Each row of T is roughly a mix of the hidden directions of one of 3 groups.
T, 110 rows:
[[-15 -10 -12  -7  24 -12  -9   3  26  23  12]
 [-13  -9 -16  12   2  -4 -11  14  -6  40   5]
 [ 26 -24 -19  12   4 -14 -15 -10  -2  -2  18]
 [ -8  -4 -39   9  15  -9 -13  -1 -15 -15   3]
 [  4 -14 -27   4   2  -1  -3  31   6   4 -25]
 [  6   4  28 -15   4  13   6  14  16 -25 -15]
 [ 19  -1  -5   2  22  28   8  12  -1 -28  -4]
 [-27   9 -12  -9  26   7 -14  -1  12 -17 -15]
 [ 28   0  39  -7   2  11   0  -9   0  -4   2]
 [ 17  -9  35  10   3  -6 -16  -9  -7   2  21]
 [ 27  -6  36  -4 -10   4  -5 -15  -8  -9   0]
 [-10   1  11  18 -13 -17 -35   8  -3   7  17]
 [  5   5  22  -1 -25  -5 -15 -21 -21  17   9]
 [-31  21 -23   9  20  -1  -3  -6  10  -3  -4]
 [-23  11 -26  -1   5 -10   5  -1   1   4 -33]
 [ -7  10  -8  -5  12  16  -7  -2  25 -26 -24]
 [-36   4  -8  -6  13  -5 -17   2 -20 -18   0]
 [ 13 -18 -23   9   4 -10  -3 -15 -33   7   8]
 [ 25 -32 -16  14 -10 -10  11  12  -6  -1   1]
 [ 24 -27  20   1  -9   4  10   2   2  18  20]
 [ -6  21 -11   2 -21  -9  -6 -26  -7   1 -26]
 [-27  26   9  15  14  -7 -22  -9   4   6   5]
 [ -9  11 -12  -1  14   6 -19  -6  -3 -38 -14]
 [ 20 -22 -26  23  14 -16   0  -2  -7  -1   6]
 [ -2  21  16   0 -22 -11 -10 -18 -20  -6 -21]
 [-22   2  -2  -1  10  35   3  -1 -24  -2  14]
 [-35  10  21   9 -11   5 -13  -5  14  -5  15]
 [  9 -19 -34  13   6 -18   7  -3   3 -15 -13]
 [-24  25  14  11 -21  21  -3  -1 -13  -5  -5]
 [ -1  21  12  -1 -21   9  18  -7  14  30  -5]
 [ 26 -16  11   4 -26   5   5   4 -29  -1   0]
 [-19 -12 -19 -10  27  -4 -11 -11   5  -5 -25]
 [ 24   5  18  10   4   6   4   2  23 -30  -9]
 [-37  12  -8  18  10  -9 -17  -5   4  12  10]
 [-22  21  -1  -1  -1  -9  -4 -21 -17  22 -17]
 [-24  13 -23   3   6  24   5   0  18  17   8]
 [-14  30  -9 -19  12  -9   1 -19 -18 -10  -9]
 [-19 -10 -24  -7  -1 -13   6 -19   4  16 -26]
 [ 14  12  22  -9   9   8  10  -7 -18   6 -32]
 [ 35   7  15  -2   3  -7   7  -4   3 -29 -12]
 [  5  27  -3 -16  -9  22  23   6  -7 -18 -12]
 [  6 -26   6   8   5  -4 -10  -8   6  18  35]
 [ 27 -24  12  -1  10 -22 -16  -8 -11 -10   7]
 [  7 -28 -15  21  12 -24 -15   0  -1  12  -4]
 [ 29   4  17   2 -19   8  23  -1  13  15 -11]
 [ 20   8  28 -17 -10   2   8  -2  10 -26  -7]
 [ 19  -4  34  -8  -5  13   7   9  21 -13  -9]
 [ -3  20  13 -25  -6   6  13   7  26 -14 -16]
 [ 14 -25  -5   8 -29 -21   6  16  10  -6  -2]
 [ 12   9  31  -4 -15   5  -5 -21 -22  12  10]
 [-12  11 -25   4  28   0  19   7   7 -13 -18]
 [ 36 -20  -6  -2  16 -17   6   2  13  -9  -1]
 [-29  -5 -19   9  -3 -13 -13  -4  14  11  24]
 [-18  -3 -29   2  27  -3 -19   4   9 -13   8]
 [ 16   5 -26  -5  10  16  25  12 -12   4 -19]
 [ -2  -9  12  15  -2 -28 -24 -20 -11  12 -11]
 [ 33   1  -5  -3   6   8  18   0   2 -28 -18]
 [ 14   9 -21  15  -5  -5 -14 -24 -24   0  16]
 [  4 -19 -22   2  23   8  19   0  14   2  23]
 [ -1 -11 -32  28  -5 -12   7   1 -20  -7  -2]
 [-17 -14 -30  14  -8 -10   1   3 -23  17   7]
 [ -8   7 -35  11  16  -8  17  -2   6 -23   2]
 [ -6  -8  11  15  -6 -32 -26 -13  -4  -3 -16]
 [  6  15   9  -5  18  34  11   5  23  -5  -8]
 [-12   8  26 -17  13   0 -21  -7  13  21  14]
 [-14  -2 -18   5  11   1 -13   9 -25 -32   8]
 [-20  21   9  -7  -3   5   7  25  14 -22 -17]
 [ 20 -27 -20   5  -7   3   7  16 -14  23  -2]
 [ 11 -12 -29  12  -7  -5   9  14 -24  19 -10]
 [ 10 -32   1  15  19 -11 -11   3  12   8  22]
 [  5  29  26 -19   4  17  -1  -9   3 -13 -12]
 [  5  28   7   4  -4  11   3 -13 -24 -25 -15]
 [ -7 -21 -24   0  20  -6  -2   8  30  13   3]
 [-13 -19 -25  19   3 -23 -17   5  11   4  10]
 [ 13 -28  13   0 -23 -22  -4   7  -8   8  17]
 [-11  -5 -24  -2  21 -17 -24 -15  -7 -14 -12]
 [-12  10  32 -13 -18   3 -18  -4  -4  20  -9]
 [ 18  13 -19  12  -9 -29   0 -10 -23   8  -1]
 [ 13  -6  20   0  -1  13   8   2  20  27  25]
 [ -1  21  20  12   0 -11 -16 -13 -28  16  -5]
 [  7 -26 -25  16  11  10  -3   5 -13  23   6]
 [-16  -7 -21  -5  -8  -5  22   9  27 -20  -4]
 [ -2 -31  -3  12 -11  12  -4  15   3  28  14]
 [-19  14 -20  12 -13  -9  -5 -13  -4  -1  33]
 [-18   8 -16  16 -20 -24 -20 -12  -9   1   9]
 [  4 -21 -31   3   0  -3  19  19  20   2  -7]
 [-12   0   9 -12  11  -6 -24 -12   4 -30 -22]
 [ -3  30  -5   2 -12  -9   7   7 -15 -22 -25]
 [-19 -17  10 -23 -12  -7  -3   7  18  20  19]
 [ 28   1  25 -14 -11   7  10  -3   2 -26  -7]
 [ 20 -12 -16   0  15  -9  14  12  27   8 -17]
 [-28  26   3  -4   2  12  -8  12   9 -26  -5]
 [ -1 -10  -8 -16  31 -14 -13  -7   8  25  13]
 [ 15 -18  20   8 -14  -4 -23   3  -4  11  26]
 [ 33  -8  18   8 -26   1  13   1  -9   3   9]
 [  6 -20 -11  10 -14 -21  14  -4   1 -33   7]
 [-10  32  12 -29  13  -1  -5  -7   2  11 -10]
 [ 24  -5  23  -8  -1   4  14   5  16 -10 -29]
 [ 24  -5  23   2 -24 -15  15   5  -6  18   6]
 [  1  20  -1 -10 -30   3   7 -26 -23   3  -1]
 [  6  22  -6   2 -24   1   2 -18 -32  11   1]
 [ -4 -22  -2  -1  -1  -8 -15  28  22  -3 -24]
 [ 23  -1 -18 -11   1  19  23  12 -11   3 -21]
 [ 11 -24 -31   7  23   9  -2  -9 -12   3   8]
 [ 40   3  23  -1   5   8  12   4   4 -12  -7]
 [ -9  -3 -27   4   2  -8  19  -6  11 -34  -3]
 [ 23  -7   9   8  -8  30   5  -3  19   6  23]
 [ 10 -29 -15  -5 -11   9  21  18  21  -2  -1]
 [-27  17 -26 -13   0  16  14  12  11   8   1]
 [ 25 -13  -1  10  -9 -14   8  -2 -19  23  22]]
One row of each group comes first, with its name. Which group is each row after those in?
[-11 -10 -21  21  -1 -32 -19  -6  -1   1 -10] : B
[ 27   7  27  -2 -18  -4   2 -15 -16  -9 -12] : F
[-13  -5 -21  22  -3  -7  -6  -8 -35   8   7] : S

[ 12 -37  16  -3  -4 -12   8  23  -1   0  11] : F
[  6  -2 -14   4 -25  -6  16   3  18   0 -33] : F
[-22  27 -19  10  -9   2  -2  -3  -3  20  22] : F
[-41   5 -17 -14  -5  -9   3   3   8  14   5] : S
[  9  19 -20   1 -31   4   9  -7 -21 -13   9] : B
[  8  14 -16 -11   6  22  27  18   2 -17  -9] : B
[ 19   2   4   7   0  16  14  10 -36 -17   8] : F
[ -8  16  16   0 -17  25  -4 -10 -31  -1  -2] : S
[  3  22  -3   7  30   8  -3 -16  11 -24  -9] : S
[ 12  31   5 -24  13   8   5  -8  -8  -6 -22] : S
[-20   6  -2  23   8 -19 -26  13   8  -6  16] : B
